In the data rows, the value 128 means zero.
Every row has a hidden score. How much higher is the second row's score than the first row's in each pair? 6 means about the same, 12 much higher and 0 much lower.
[138 108 116 107 104 102 149 109]
[122 109 116 126 115 119 111 129] ~ 8
[ 88  75 110  73 101  53  94  81]
[143 143 121 138 159 176 135 106] ~ 3
[134 147 145 130 164 112 154 158]
[124 152 134 151 122 135 169 128] ~ 6
[ 99  72 101  84  65  53 114  96]
[147 135 122 116 151 147 143 139] ~ 2
[116 111 133 124 130 120 104 133]
[110  94 105 114  78  87 130 110] ~ 7
[145 108 134 134 139 144 128 129]
[118 171 114 143 176 136 154 147] ~ 1
[142 134 126 150 159 185 173 165]
[160 142 107 143 100 122 131 129] ~ 11
[ 96 142  77 124  63 116  63 127]
[169 136 171 164 157 141 145 157] ~ 0
[ 52  84  79  85  91  90  71 107]
[110 119 109 130 123 141 150 135] ~ 3
[ 87  63 137  84  95  80  61  43]
[129 166 139 122 188 152 158 171] ~ 0
[121  99 100 109  95  83  97  46]
[209 190 202 211 243 191 229 236] ~ 0
[ 87  56  61  46  50  68  87 115]
[ 95  77  84 101 116 111  76 102] ~ 3
[195 177 179 143 210 199 177 180]
[100 103 127  99 110  93  98 123] ~ 12
[172 154 141 155 161 201 139 150]
[150 116 165 147 122 120 146 122] ~ 6
[110 126  84 134 125 133 120  63]
[113 103  87 103 115 109 106  96] ~ 9
[140 125 134 130 124 113 161 126]
[40 77 34 72 21 72 84 65] ~ 11
[164 157 168 159 162 197 174 188]
[129 160 156 154 158 147 172 142] ~ 3
[133 123 125 142 124 116 110 126]
[126 122 168 112 102 114 157 126] ~ 3
[124 129 135 135 161 121 166 157]
[180 161 150 200 150 156 139 124] ~ 9
[133 117  99  99  94  78 130 133]
[106 171 127 163 162 116 145 125] ~ 0
[122 152 146 119 128 151 131 147]
[125  99 138 142 134 112 127 122] ~ 7
[117  95 130  85 110 104  95 155]
[ 56  93 133 112 125 143 145 107] ~ 0
[ 82 118 123 107 101 122 122 124]
[ 82 103 127 125 126 120 120 112] ~ 5
[182 102 133 159 133 146 182 144]
[131 117 112 116 149 131 117 116] ~ 4
[150 160 141 163 154 124 134 143]
[130  96  99 112  78 116  64  88] ~ 12
[113 135 165 123 134 121 136 131]
[142 127 155 158 118 119 150 150] ~ 9
[170 124 136 158 145 147 121 156]
[173 127 145 158 152 176 179 142] ~ 1
[ 71 156 138 118 115 117 103 105]
[132 129  88  81 107 112 115  96] ~ 9
[103 130 173 152 107 150 117 133]
[189 154 172 199 145 204 184 155] ~ 5
[129 139 116  96 132 114 124 119]
[127 116 107 106  94 115 133 131] ~ 9
[176 153 152 105 143 131 156 154]
[158  97 130 121 145 134 129 155] ~ 9
[106  98 111 126 116 135  86 109]
[129 128 116 152 181 141 154 132] ~ 0
[ 83  61  97 108  81  87 127  41]
[ 99 110  86 125  91  72 110  76] ~ 8
[101  75 118 108  90  87  75 102]
[ 76 117 101  83  84  75 112  98] ~ 1
[169 174 139 188 118 183 186 151]
[167 149 152 150 165 133 158 141] ~ 4
[134 129  91 119 131  99 111 121]
[101 119 109  99 129  99 100  94] ~ 4
[135 119 147 114 142 112  89 150]
[121 123  77 104  54 109  95 127] ~ 10
[ 99 112 158 117 113 105 100 123]
[190 135 154 153 167 142 173 119] ~ 2
[124 168 119 129 142 147 151 137]
[ 96 118  82  79 100  78  67 102] ~ 12
[143  81 132 103 161 132 138 106]
[104  94 127  98 112  99  74 107] ~ 11
[154 131 160 170 135 141 155 176]
[153 169 190 203 174 174 170 186] ~ 2
[ 69  94 115 107 108  87 120  95]
[127 143 126 144 170 137 139 128] ~ 5
[194 144 166 127 176 156 150 205]
[172 156 187 174 146 159 160 189] ~ 6
[154 144 128 183 175 167 163 133]
[ 81  78 120 100 122 113 110 117] ~ 9
[ 98  50  80 100 103 132 121 156]
[186 213 172 229 231 161 197 205] ~ 0
[167 137 128 148 107 129 135 132]
[ 92 126 135 109 105 118 116 121] ~ 3
[123 129 139 160 137 110 148 110]
[66 71 30 57 27 48 84 14] ~ 10
[126 142 154 138 134  88 109 108]
[169 187 197 140 161 155 151 167] ~ 5
[151 137 105 144 119 131 143 120]
[114 108  76 115 118 132 105  96] ~ 6
[ 95 117 146 120 182 133 131 121]
[105 127 109 118 123 149 123 134] ~ 11
[127 131 139 121 131 144 128 102]
[114 108 149 138 116 124 143 124] ~ 7
[138 122 116 109 138 108  82 100]
[132  92 135 116 153 163  99 116] ~ 5
[191 191 159 159 164 172 181 175]
[140 106 138  96 144 134 124 116] ~ 7
[123 138 159 115 129 146 139 162]
[161 171 137 138 119 127 140 165] ~ 8
[136 136  99 159 130 139 147 141]
[ 95 117 123  62  88  68  93 104] ~ 6
[129  93  83 118 132  96 101  83]
[158 134 101 169 174  92 113 133] ~ 6
[152 139 168 162 176 129 147 154]
[117  82  98  77  59 113  92  92] ~ 12
[194 161 159 157 148 198 182 167]
[139  99 162 131 149 101 142 161] ~ 7
[148 123 115 103 121 106  98 146]
[130 163 152 135 170 130 176 174] ~ 0
[142 156 175 172 139 177 159 183]
[100 128 121 118 132 140 111 158] ~ 7
[178 152 142 147 138 169 135 166]
[111 115 118 132 148 214 144 151] ~ 2
[123 118  88 116 120 175 128 124]
[119  79 102  82  66 152 119  47] ~ 6
[128  96 149 154 105 119 121 119]
[128 124 112 155 148 140 158 162] ~ 3
[125 144 165 143 140 161 143 148]
[126 128 155 149 164 138 170 153] ~ 4
[106 133 112 125 121 139 173 144]
[153 136 110 172 157 109 138 124] ~ 8
[125 143 143 143 140 118 127 150]
[162 155 141 138 131 161 131 148] ~ 7
[130 126 149  89 154 153 168 137]
[141 145 143 167 155 184 183 166] ~ 8
[122  68  76  83  86  96  79  97]
[129 150 131  93  95 142 138 145] ~ 1
[116 113 121  66 125  90  84 117]
[128 174 155 131 137 139 155 129] ~ 1
[ 63 115 131  71  90 122  82  76]
[ 96 123 121 121 100 103  96  87] ~ 8
[124 127 126 107  91 145 130 132]
[104  81 102 115 113  92  89 111] ~ 7
[ 89  97  97 123 107 122 104 116]
[167 162 154 139 139 174 149 148] ~ 4
[192 146 132 171 149 167 168 131]
[134 152 154 135 139 109 128 159] ~ 7
[128 122 140 157  94 144 117 139]
[175 150 178 175 174 154 174 145] ~ 0
[186 163 174 181 148 190 163 150]
[123 154 120 132 122 117 127 130] ~ 6
[157 143 139  95 109 153 146 173]
[116 128 102  94 106 130  74 101] ~ 6
[153 199 193 156 234 156 237 180]
[108  74  82 121  95 105 110  89] ~ 12
[130  92 115 140 100  93 116 107]
[ 67 117 116 105 115 116 136  94] ~ 0
[113 109 102  99  85 131 136 107]
[115 119  96 100 126 132 153 139] ~ 4
[ 54 140 130 108 137 194 113 148]
[120 131 170 137 130 143 156 133] ~ 6
[121 150 147 134 133 147 117 154]
[164 110 146 118 161 136 126 129] ~ 5
[137 120 139 164 179 128 132 150]
[121 105 147 138 133 139 129 115] ~ 6
[102  59 114  75  72  74  96 112]
[134 121 126 136 135 158 163 102] ~ 0
[115 126 118  68 131 111 102 117]
[59 90 91 79 73 81 86 79] ~ 8
[115 137 109 149 131 114  52 134]
[ 93  69  46  95  71 121  53  72] ~ 7
[160 115 146 141 124 134 158 125]
[191 163 175 148 173 170 134 153] ~ 6
[129 120 122 117 155 139 115 120]
[ 83 131 106 103 101 153 108 117] ~ 7
[141 144 153 106 145 134 144 158]
[132 135 124 132 128 107 152 138] ~ 6
[ 73  72 132  87  84  72  90 111]
[128 119 147  94 112 134 141 103] ~ 2
[150 182 171 174 144 186 170 182]
[ 99 105  99  89  89 123  89 101] ~ 10
[ 75 107 153 123 149 114 102 135]
[70 79 68 87 81 63 77 54] ~ 9
[116 125 144 137 138 134 129 123]
[131 156 124 122 121 150 107 132] ~ 8
[142 122 173 125 126 137 160 136]
[ 88 105  77  85 127 132  67  99] ~ 9
[135 109 100 119 124 118 130 126]
[124 127 132 120 115 125 133 131] ~ 5
[133 138 162 121 147 105 142 148]
[136 126 177 139 182 135 152 154] ~ 4
[139 136 100 108 110 141 123 121]
[107 104  70  86 107  47  85  87] ~ 7
[ 76 109 135 185 102 131 121 131]
[ 93 105 121  73 141 130 130 142] ~ 2
[187 187 156 157 162 191 167 192]
[84 62 61 80 54 59 82 68] ~ 11
[139 146 161 138 135 125 178 146]
[128 190 165 194 182 150 170 193] ~ 5
[210 189 198 158 181 189 166 169]
[192 118 173 151 150 114 130 159] ~ 11
[ 89 136 122  95 137 129 127 108]
[132 138 134 142 114 156 123 111] ~ 10
[159 170 165 144 152 147 170 159]
[ 84 102  93  80  79  92  86 127] ~ 12
[121 108 106 138 112 104 128 127]
[131 110 151 128 121 133 140 151] ~ 5
[137 134 124 141 113 156 146 142]
[134 141 133  80 132 119  74  95] ~ 5
[158 133 152 107 144 142 159 154]
[125 169 175 155 150 145 152 146] ~ 4
[ 98 102 110 152 161 100 115 127]
[144 146 131 153 155 138 153 151] ~ 6
[101 133  97 121 135 110  80  92]
[170 154 141 130 183 140 124 173] ~ 6
[149 159 143 129 140 123 144 164]
[138 141 144 130 139  99 153 147] ~ 5
[ 98 113 110 141 128  84  97 113]
[207 191 210 194 171 171 208 203] ~ 3
[149 126 119 191 151 130 161 143]
[154 170 135 124 130 154 161 159] ~ 5
[117  75  92  90 101  89 100  72]
[114 100 121 109  90 114 132 119] ~ 6
[ 89 104 108 132 135  91 116 154]
[138 125 145 180 151 141 122  93] ~ 4
[120 148 113 123 120 150 138 133]
[125 129 128 123 117 120 146 102] ~ 5
[127 161 130 174 149 145 150 140]
[105 106 142 118 147 121 110 109] ~ 6
[150 159 137 147 130 152 126 119]
[198 154 187 144 153 136 167 109] ~ 3
[157 126 160 131 131 135 121 143]
[ 95  76 108 104  83 120 100 122] ~ 8
[146 123 101 105 121 111 121 129]
[126 116 135 105  99 143 113 111] ~ 6
[177 156 173 161 169 188 161 168]
[85 99 89 83 83 73 29 60] ~ 11
[174 125 133 141 185 162 126 138]
[ 87 132 110  88 111 108 165 125] ~ 2
[135 127 131 136 151 123 137 137]
[118 109  94 152 139 116  99 112] ~ 9
[115 138  98 130 162 130 168 122]
[124 157 105 140 111 128 131 133] ~ 12
[129 183 172 185 147 131 143 130]
[149 119 154 125  84 156 149 163] ~ 12
[154 163 142 127 155 170 120 153]
[188 174 147 107 146 145 137 189] ~ 8
[165 156 108 136 140 141 156 119]
[136 145 152 181 119 144 136 147] ~ 9
[131 133 131 173 195 165 158 191]
[ 88  90 111 111  84 121  72 135] ~ 12
[159 130 123 144 115 128  98 115]
[ 98 105 148 115 135  81  92 135] ~ 3
[138 124 115  92 113  72 112  70]
[175 182 192 182 187 156 164 167] ~ 4
[ 85 129 109  87 134  64  89  95]
[136 120 101 165 113 132 136 142] ~ 11
[145 153 150 186 157 196 144 153]
[ 80  98 120 105  60 111 129 122] ~ 9
[166 154 137 180 177 171 169 159]
[147 122 136 133 162 136 101 116] ~ 8
[148 197 133 147 117 143 123 133]
[142 196 132 154 121 170 131 131] ~ 5
[89 73 75 58 90 91 96 66]
[157 103 150 145 157 164 139 137] ~ 6
[134 124 153 109 108 115 119 114]
[113 140 142 144 128 147 130 122] ~ 4
[112 128 109 121 142 120 123 125]
[141 125 104 140  92 144 108 111] ~ 11
[168 174 196 157 158 178 172 166]
[ 76 102 119  70 138 122  93 121] ~ 7
[167 176 130 160 128 186 162 145]
[145 105 124 127  76  84 103  59] ~ 9
[132 150 147 187 152 162 124 128]
[140 172 159  90 136 133 148 149] ~ 4
[139 117 128 116 153 122 114 119]
[203 181 159 176 203 177 180 161] ~ 3
[133 156 161 157 168 134 172 150]
[110 158 144 148 188 120 126 114] ~ 5
[ 90 103  67 108  63  78  95  95]
[111 146 150  97  94 151 178 136] ~ 0
[100  56  39  87  54  47  78  25]
[125 114  85 129 120 176 164 131] ~ 1
[163 202 151 168 160 188 171 163]
[142 118 126 136 113 123 131 130] ~ 11
[ 90  95  46  98 123  72  91  85]
[ 59  66  86 101  56  89  57  86] ~ 11
[132 134 141 131 112 140 110 104]
[124 105  99 106 104 137 127 133] ~ 7
[140 109 140 139 143  99 130 102]
[ 90 126  48  90 108  71  92  60] ~ 6
[153 154 173 154 145 149 168 142]
[133 131 130 131 122 115 117 137] ~ 10
[ 80 130 100 103 114  96  99 121]
[146 181 162 198 131 129 173 158] ~ 5
[123 143 163 120 151 143 141 150]
[150 120 131 129 121 118 100 130] ~ 12
[157 166 130 133 151 169 181 131]
[106 133 137 128 132 126 139 171] ~ 10
[113 124 117 131 134 127 103 160]
[122 130 113 119 121 127 136 147] ~ 4
[112 128  90 108 120 104  92 108]
[139 135 147 147 138 148 109 155] ~ 7
[199 212 166 195 143 206 146 205]
[155 108 120 134 140 134  99 126] ~ 6
[142 138 122 127 175 167 137 126]
[102 136 131 116 106 136 143 131] ~ 8
[184 128 121 145 124 148 112 139]
[180 160 172 144 165 162 171 186] ~ 0
[ 96  96  74  87  91  76 110  59]
[ 81 121 116 104  94 111  72 123] ~ 10
[143 118 115 133 114 148 102 127]
[128 178 148 145 134 136 153 165] ~ 1
[155 156 176 151 133 154 175 187]
[145 111 133 123 121 153 127 140] ~ 8
[ 37  24  35  47  91 103  72  82]
[111 132 103 113 160 131 127  91] ~ 0
[195 173 193 194 185 185 203 196]
[179 224 182 159 179 194 157 148] ~ 4
[128 130 151 145 119 123 115 136]
[130 167 144 140 171 139 139 135] ~ 0
[103  63 108  78  96  73  83 108]
[147 157 149 145 123 125 134 128] ~ 2
[140 122 144  92 142 127 131 125]
[152 136 107 109 106 131 136 120] ~ 9
[119 127 139 109 132 130 104 124]
[148 153 155 143 107 106 112 116] ~ 8
[109 117 109 114 138 102  97 134]
[120 111 131 134 129 130 125 118] ~ 5
[128 141 128 145 145 154 136 146]
[200 190 165 175 189 169 181 179] ~ 4
[114 164 152 118 122 138 118 155]
[ 58  54  68  96 109  76  66  90] ~ 9
[140 114 110 110 119 131  93 115]
[128 112  86  83  83  75  63  71] ~ 7
[120  97  84 100 103  93  99 113]
[158 144 141 127 123 112 172 136] ~ 1
[170 159 133 161 112 130 169 162]
[178 143 150 150 155 179 168 155] ~ 3
[153 166 132 181 182 209 164 170]
[135  95 141  82 104 167 114 121] ~ 10
[ 80 113 118  97 135 141 153 146]
[148 139 133 153 149 132 124  86] ~ 7
[ 85 103  75  94 119  94  99  40]
[105 139 105 136  71  90 109 127] ~ 12
[140 131 138 141 104 162 128 162]
[117 128 135 116 104 132 167 167] ~ 2
[116 118 128 122  93 130 125 156]
[165 127 133 168 153 177 182 151] ~ 1
[110  82 134  87 102 124 110 103]
[ 96 100  97  90 128 108 109 123] ~ 5
[172 181 168 154 164 150 182 179]
[105  76  90 139 139  95 139 117] ~ 8
[133 131  77 115 119 132 109 105]
[147 150 136 136 165 124 133 176] ~ 5
[105 114 108 146 111  99 104  95]
[159 161 123 143 159 183 176 132] ~ 1
[120 102  84 117 103 123  68  92]
[147 136 108 141  97 130 129 157] ~ 6
[107 142 128 117 110 134  92 135]
[130 110 111 107 152 101 102 112] ~ 4
[131 149 119 104 160 133  98 168]
[194 180 193 192 214 169 157 170] ~ 2
[108 128 112 109 110 115 111 145]
[117 149 136 111 115  79 142 137] ~ 3
[116 129 133 141 149 122 100 116]
[165 175 160 158 158 151 136 160] ~ 6
[92 76 63 51 58 63 63 81]
[ 96 132 114 125 134  97 113 136] ~ 0
[165 133 171 196 142 192 168 154]
[146 165 168 183 141 155 134 148] ~ 6
[129 120  76 106 122 109  97 106]
[110  94 113  59  80  87 103 114] ~ 7
[ 40 112  77 111 111  51  99 111]
[ 93 138 124  92 145 150 142 125] ~ 2
[130 123 109 108 117 120 119  85]
[ 99 119 117  90 114  96  90 116] ~ 8
[141 175 126 170 174 136 158 150]
[129  52 122  72 111  74  79 107] ~ 12
[115 127 119 110 101  92  84  82]
[136 115 110 117 147 105  93 100] ~ 5
[101 106 135  93  85  93  93  78]
[130  68 120 110 117  68  81  96] ~ 9
[137 102  88  83  81 107  88 101]
[137 176 137 180 129 131 142 158] ~ 2
[110  67 130 162 131 158  99 100]
[147 106 143 141 113 106 125  84] ~ 5
[113 122 153 125 133 106 162 103]
[174 193 187 172 144 159 153 189] ~ 11
[ 92  63 112  68  55  78  78  93]
[122 159 131 119 108 140 113 109] ~ 1
[148 115 165 130 128 130 134 139]
[173 164 162 178 198 183 153 192] ~ 4
[163 144 143 160 167 149 169 176]
[141 113 100 143 106  92 133 102] ~ 8
[157 152 192 194 132 138 117 172]
[113 119 100  89  78  70 119  85] ~ 3
[121 109 109  95 100 110 121 100]
[105  73  97  51  73 142  67  80] ~ 9
[161 133 148 170 139 174 168 145]
[215 201 188 167 171 199 199 184] ~ 4
[149 157 172 113 147 170 149 148]
[185 203 204 155 148 152 171 154] ~ 6
[116 109 105  73 105  97 109 129]
[135 143 158 132 108 111 142 106] ~ 3
[ 97 124  85 111 118 101 110 123]
[163 143 184 201 161 167 144 131] ~ 4
[111 122  66  87 102 111 106 136]
[134 131 154 133 171 145 174 138] ~ 0
[155 139 166 141 168 149 190 117]
[171 143 102 120 108 126 157 129] ~ 12
[ 94  89 113 133 103  86  97 103]
[ 86  97 100  79  89  65  90  95] ~ 5
[123  99  96 108 114 122  82 119]
[129 121 113 119 148  98 105 137] ~ 3
[128 141 139 138 110 143 142 116]
[156 161 130 142 149 162 165 161] ~ 5
[122 143 111 161 137 145 135 120]
[151 112 178 129 112 126 167  98] ~ 5
[ 91 107  47  91  97 120  83  92]
[175 177 194 201 193 192 213 185] ~ 0
[103 109 106  97  96 130 155 142]
[123 148 143 112 104 121 144 146] ~ 6
